In the data rows, 128 means zero.
Here are some points:
[158, 132, 173, 98, 105, 130, 131, 141, 120, 141, 196, 186, 142, 151, 177, 73, 134, 91, 11, 117, 149, 180, 147, 124]
[84, 100, 96, 174, 119, 117, 153, 120, 149, 102, 138, 126, 152, 157, 128, 153, 129, 127, 130, 134, 88, 131, 119, 145]
[96, 152, 123, 139, 131, 140, 118, 110, 173, 155, 137, 106, 152, 154, 122, 173, 172, 165, 128, 133, 139, 124, 137, 107]
[106, 122, 133, 146, 169, 148, 157, 135, 109, 162, 141, 80, 157, 154, 128, 191, 109, 153, 170, 143, 167, 122, 172, 123]
[113, 159, 143, 152, 107, 136, 145, 111, 106, 110, 130, 129, 136, 82, 150, 131, 113, 160, 102, 139, 113, 161, 118, 120]
[86, 91, 110, 153, 146, 149, 124, 174, 120, 91, 153, 161, 104, 149, 86, 144, 172, 140, 105, 119, 123, 114, 121, 140]
[136, 96, 161, 109, 127, 167, 168, 170, 116, 94, 174, 212, 152, 91, 142, 66, 135, 92, 105, 136, 146, 129, 116, 154]
[119, 152, 104, 146, 133, 127, 127, 125, 146, 115, 119, 124, 166, 154, 91, 165, 140, 122, 174, 121, 119, 110, 153, 130]
[133, 111, 124, 131, 111, 116, 115, 129, 150, 133, 136, 111, 182, 112, 111, 125, 121, 169, 159, 124, 125, 119, 132, 80]
[132, 116, 100, 118, 155, 113, 121, 138, 103, 128, 139, 135, 78, 116, 151, 95, 99, 109, 134, 149, 158, 141, 152, 92]
[156, 87, 108, 168, 159, 142, 118, 141, 155, 121, 106, 126, 91, 122, 121, 189, 140, 94, 97, 90, 117, 128, 130, 134]
[165, 119, 132, 93, 86, 143, 119, 144, 120, 139, 175, 190, 138, 119, 144, 47, 121, 107, 56, 123, 125, 155, 69, 106]
[134, 124, 156, 91, 157, 63, 85, 140, 134, 162, 55, 119, 61, 149, 130, 160, 130, 143, 147, 140, 84, 93, 169, 108]
[73, 90, 175, 53, 157, 183, 104, 188, 72, 98, 192, 191, 67, 126, 178, 19, 137, 104, 107, 104, 154, 136, 124, 105]
[82, 166, 105, 166, 126, 108, 134, 104, 181, 137, 127, 109, 181, 109, 93, 253, 111, 165, 92, 143, 73, 158, 134, 129]
[116, 137, 92, 123, 130, 89, 118, 148, 152, 148, 98, 156, 103, 155, 149, 148, 133, 139, 111, 119, 88, 135, 111, 173]
[87, 152, 136, 132, 173, 103, 112, 142, 126, 145, 177, 109, 118, 103, 160, 126, 129, 114, 191, 122, 144, 107, 118, 105]
[148, 132, 140, 118, 133, 86, 128, 118, 102, 150, 163, 128, 122, 91, 97, 89, 123, 136, 110, 150, 148, 170, 112, 115]
[155, 140, 107, 131, 121, 121, 158, 133, 183, 162, 146, 171, 152, 107, 118, 89, 112, 167, 112, 127, 145, 116, 109, 141]
[116, 121, 160, 166, 144, 99, 165, 134, 155, 137, 180, 104, 152, 133, 102, 173, 146, 206, 160, 124, 182, 112, 102, 123]
[147, 155, 179, 136, 109, 162, 148, 122, 138, 161, 160, 157, 114, 81, 102, 88, 139, 112, 114, 149, 118, 137, 149, 125]
[133, 129, 80, 110, 84, 126, 87, 159, 123, 137, 91, 110, 78, 119, 123, 110, 136, 98, 190, 164, 98, 107, 135, 102]
[105, 114, 115, 146, 147, 134, 144, 122, 133, 130, 170, 134, 131, 158, 130, 131, 133, 95, 160, 152, 129, 95, 116, 114]
[171, 127, 97, 138, 134, 131, 169, 130, 172, 122, 121, 108, 163, 108, 114, 135, 138, 138, 176, 120, 151, 93, 140, 112]
[132, 148, 146, 121, 147, 105, 103, 104, 123, 117, 117, 123, 88, 134, 145, 99, 123, 95, 109, 121, 121, 120, 130, 109]
[99, 89, 121, 121, 146, 129, 134, 118, 105, 128, 181, 130, 109, 126, 102, 135, 114, 121, 173, 129, 102, 133, 116, 98]
[143, 162, 68, 159, 94, 114, 116, 116, 110, 133, 144, 116, 127, 119, 155, 122, 121, 149, 98, 117, 125, 155, 136, 157]
[147, 127, 94, 139, 117, 149, 113, 89, 117, 136, 75, 101, 159, 133, 105, 163, 112, 159, 122, 120, 148, 100, 150, 152]
[144, 137, 132, 183, 127, 113, 153, 124, 152, 121, 97, 139, 165, 134, 82, 175, 119, 123, 85, 118, 89, 146, 117, 128]
[164, 160, 126, 95, 126, 148, 112, 131, 121, 111, 181, 135, 154, 101, 98, 168, 136, 142, 140, 138, 179, 101, 148, 143]
[158, 139, 68, 87, 142, 103, 89, 146, 110, 121, 86, 59, 92, 136, 155, 95, 157, 118, 152, 146, 131, 182, 130, 106]
[162, 126, 148, 124, 131, 104, 108, 141, 154, 105, 94, 103, 141, 119, 144, 127, 96, 167, 127, 154, 132, 113, 139, 104]
[120, 127, 90, 103, 98, 70, 145, 110, 120, 149, 144, 114, 111, 141, 105, 178, 137, 71, 89, 118, 113, 135, 137, 125]
[140, 122, 143, 152, 136, 130, 141, 160, 109, 103, 137, 136, 111, 149, 143, 142, 147, 136, 149, 134, 135, 92, 116, 154]
[128, 146, 98, 148, 141, 115, 112, 112, 131, 117, 80, 97, 129, 141, 148, 197, 138, 130, 136, 142, 106, 91, 106, 130]
[182, 145, 122, 86, 129, 107, 132, 133, 106, 113, 89, 112, 108, 166, 174, 93, 148, 146, 140, 116, 157, 134, 115, 97]
[132, 109, 163, 134, 162, 107, 103, 129, 74, 133, 189, 139, 108, 121, 141, 108, 148, 125, 118, 148, 131, 148, 134, 92]
[144, 106, 152, 101, 154, 124, 113, 113, 108, 110, 94, 136, 115, 133, 140, 137, 89, 104, 121, 142, 147, 129, 144, 117]
12 more points follow, each with its number after it:
[145, 102, 180, 116, 84, 186, 153, 156, 101, 101, 200, 180, 141, 96, 145, 57, 172, 122, 97, 124, 147, 175, 129, 175] 0
[113, 144, 143, 129, 151, 92, 153, 119, 112, 89, 130, 115, 155, 150, 127, 187, 161, 135, 113, 107, 142, 143, 79, 137] 1
[102, 118, 101, 126, 81, 130, 147, 133, 151, 138, 153, 123, 152, 153, 114, 148, 114, 125, 125, 131, 61, 167, 116, 135] 2
[121, 117, 128, 119, 118, 145, 113, 107, 132, 122, 146, 134, 158, 121, 138, 120, 107, 124, 68, 110, 117, 134, 117, 115] 3
[109, 140, 113, 142, 137, 123, 125, 164, 137, 175, 145, 149, 101, 99, 117, 134, 131, 150, 150, 136, 131, 133, 131, 82] 4
[112, 149, 101, 143, 128, 96, 123, 115, 98, 141, 130, 110, 163, 123, 152, 157, 112, 137, 127, 108, 131, 135, 135, 83] 5
[123, 116, 122, 136, 118, 116, 160, 139, 132, 155, 91, 107, 147, 143, 97, 187, 180, 112, 139, 108, 125, 137, 127, 151] 6
[122, 142, 142, 122, 130, 134, 148, 145, 99, 115, 107, 107, 127, 137, 127, 151, 113, 133, 126, 141, 110, 106, 144, 128] 7
[106, 115, 112, 176, 111, 109, 143, 114, 126, 92, 107, 116, 127, 138, 103, 143, 124, 127, 143, 159, 110, 121, 99, 139] 8
[122, 160, 144, 138, 112, 123, 173, 134, 164, 137, 132, 133, 118, 125, 123, 126, 111, 149, 136, 109, 134, 140, 155, 103] 9
[141, 124, 85, 143, 119, 85, 120, 118, 142, 137, 136, 100, 153, 148, 106, 165, 112, 149, 128, 144, 107, 116, 155, 101] 10
[168, 135, 108, 140, 136, 116, 108, 158, 147, 125, 83, 100, 97, 110, 129, 123, 119, 124, 133, 117, 153, 116, 140, 134] 11
Which two of these numbered points are nearest to each point below, looking only along the 8 directions in which the first points spread most? Their numbers follow each, nearest first.
[144, 129, 146, 95, 108, 143, 103, 97, 139, 134, 140, 127, 154, 118, 135, 191, 146, 111, 58, 110, 132, 158, 92, 139] > 3 1
[123, 127, 149, 104, 81, 113, 131, 105, 100, 157, 173, 175, 136, 106, 141, 83, 87, 126, 50, 143, 112, 182, 77, 160] > 3 0
[121, 129, 107, 142, 100, 81, 155, 128, 128, 116, 81, 151, 116, 173, 120, 189, 136, 152, 131, 137, 117, 139, 146, 125] > 6 8
[103, 103, 120, 162, 159, 132, 156, 141, 100, 110, 159, 144, 123, 101, 151, 145, 153, 148, 100, 97, 111, 153, 123, 91] > 1 3
[104, 146, 110, 126, 137, 110, 148, 76, 157, 118, 88, 140, 134, 118, 117, 113, 78, 161, 101, 117, 114, 93, 127, 136] > 9 7
[117, 111, 137, 117, 116, 116, 113, 144, 86, 149, 173, 150, 121, 125, 182, 127, 107, 126, 195, 104, 113, 160, 151, 142] > 4 7
[90, 149, 126, 170, 144, 155, 164, 115, 141, 187, 135, 120, 152, 110, 113, 202, 110, 133, 95, 109, 103, 179, 156, 130] > 1 10
[121, 134, 122, 120, 140, 150, 150, 143, 151, 94, 150, 145, 168, 103, 155, 116, 102, 97, 119, 134, 130, 139, 124, 154] > 3 9
[121, 142, 86, 137, 114, 114, 125, 108, 154, 130, 135, 71, 159, 103, 128, 115, 59, 152, 181, 154, 108, 102, 163, 94] > 10 4
[104, 103, 158, 77, 147, 172, 138, 161, 81, 126, 212, 190, 110, 129, 160, 19, 110, 110, 112, 175, 155, 173, 133, 105] > 0 3
[98, 86, 144, 88, 120, 216, 137, 195, 63, 156, 255, 206, 104, 95, 190, 18, 117, 90, 167, 173, 134, 164, 109, 142] > 0 4
[173, 48, 187, 142, 150, 157, 150, 158, 80, 119, 185, 186, 135, 111, 192, 90, 133, 110, 81, 143, 157, 118, 70, 130] > 0 3
[127, 110, 153, 99, 170, 145, 136, 122, 137, 141, 116, 113, 146, 168, 124, 137, 140, 129, 141, 138, 141, 86, 123, 134] > 7 9
[140, 110, 121, 122, 118, 131, 115, 110, 90, 133, 135, 78, 113, 124, 131, 192, 167, 182, 125, 118, 156, 108, 138, 87] > 5 7
[77, 126, 92, 147, 130, 139, 133, 156, 120, 126, 78, 84, 165, 150, 82, 167, 126, 140, 177, 123, 112, 148, 114, 102] > 8 6
Now 12 new points, numbered from 0 again:
[191, 114, 132, 113, 82, 138, 122, 101, 135, 162, 142, 139, 140, 88, 160, 68, 115, 145, 52, 134, 116, 188, 97, 164] 0
[140, 120, 131, 106, 141, 139, 122, 143, 117, 113, 108, 159, 86, 119, 178, 123, 174, 130, 134, 141, 160, 86, 102, 132] 1
[90, 157, 107, 129, 152, 133, 99, 137, 116, 115, 102, 116, 153, 114, 140, 126, 111, 123, 129, 149, 98, 151, 125, 133] 2
[112, 81, 188, 90, 82, 224, 188, 146, 116, 128, 218, 196, 152, 131, 134, 36, 146, 105, 128, 144, 145, 132, 99, 172] 3
[132, 98, 141, 110, 122, 162, 174, 151, 128, 93, 176, 189, 101, 104, 152, 34, 155, 119, 115, 128, 130, 104, 110, 151] 4
[153, 108, 149, 124, 133, 135, 97, 158, 116, 138, 150, 99, 123, 128, 135, 134, 124, 127, 157, 148, 152, 93, 157, 105] 5
[146, 129, 108, 149, 113, 156, 128, 152, 127, 165, 135, 138, 116, 113, 113, 113, 145, 115, 166, 155, 132, 99, 132, 141] 6
[152, 129, 196, 86, 118, 151, 133, 148, 129, 107, 175, 188, 133, 136, 141, 22, 123, 91, 35, 118, 140, 192, 125, 151] 7
[139, 125, 211, 93, 148, 178, 140, 172, 136, 153, 203, 176, 115, 157, 121, 88, 121, 52, 171, 123, 158, 88, 123, 134] 8
[149, 120, 97, 112, 126, 80, 97, 146, 119, 112, 75, 156, 66, 119, 154, 98, 166, 112, 74, 114, 109, 141, 113, 105] 9
[167, 157, 95, 117, 127, 155, 109, 119, 129, 119, 113, 164, 142, 111, 147, 70, 145, 118, 144, 133, 165, 138, 151, 126] 10
[141, 103, 103, 130, 153, 101, 101, 120, 93, 148, 108, 129, 110, 160, 126, 118, 110, 115, 125, 124, 127, 164, 129, 34] 11
Which two of these numbered points are nearest to each point below, looking only along the 8 directions in which the first points spread most? Their numbers follow each, nearest first.
[138, 114, 178, 109, 98, 135, 115, 140, 100, 117, 158, 182, 119, 90, 204, 81, 166, 113, 22, 124, 93, 166, 114, 129] > 7 0
[104, 154, 98, 130, 96, 126, 130, 110, 129, 130, 100, 132, 149, 134, 127, 140, 89, 148, 102, 133, 77, 136, 130, 136] > 2 11
[112, 113, 176, 124, 150, 175, 137, 151, 135, 122, 157, 177, 138, 118, 127, 90, 136, 66, 166, 103, 117, 140, 105, 121] > 8 4
[112, 134, 161, 125, 138, 132, 143, 102, 141, 98, 134, 145, 106, 157, 121, 94, 116, 154, 173, 117, 132, 96, 83, 129] > 1 6
[165, 149, 144, 143, 121, 146, 147, 119, 119, 154, 124, 95, 141, 128, 107, 145, 159, 172, 186, 115, 151, 99, 161, 110] > 5 6
[120, 79, 154, 123, 162, 136, 154, 133, 128, 104, 117, 122, 98, 134, 88, 111, 173, 152, 148, 115, 138, 102, 136, 155] > 1 5
[116, 110, 129, 105, 84, 159, 114, 149, 120, 104, 127, 128, 144, 116, 101, 111, 144, 143, 172, 132, 128, 111, 90, 127] > 6 10
[139, 118, 150, 100, 142, 174, 161, 206, 88, 104, 141, 184, 134, 78, 191, 44, 144, 114, 146, 142, 161, 171, 94, 165] > 4 3
[159, 101, 162, 121, 116, 150, 167, 131, 110, 143, 188, 210, 105, 120, 154, 59, 163, 91, 65, 148, 144, 163, 91, 88] > 7 4
[71, 108, 109, 126, 138, 163, 115, 120, 132, 108, 117, 149, 132, 122, 165, 110, 136, 136, 193, 152, 82, 106, 136, 125] > 6 2
[109, 140, 93, 130, 123, 96, 127, 68, 124, 121, 99, 103, 140, 133, 153, 157, 140, 135, 130, 126, 105, 116, 96, 133] > 2 11
[152, 76, 163, 115, 152, 97, 122, 131, 115, 165, 167, 128, 103, 145, 146, 99, 156, 100, 135, 164, 95, 161, 161, 134] > 11 2
[141, 124, 161, 120, 134, 115, 118, 149, 59, 163, 188, 120, 137, 89, 108, 97, 119, 80, 166, 155, 123, 107, 175, 101] > 5 6
[110, 112, 123, 150, 118, 123, 128, 86, 138, 131, 96, 93, 139, 142, 109, 139, 122, 141, 142, 136, 116, 149, 137, 150] > 2 6
[137, 49, 186, 124, 122, 225, 117, 171, 115, 141, 157, 197, 144, 122, 192, 73, 172, 134, 118, 84, 149, 141, 98, 127] > 4 3
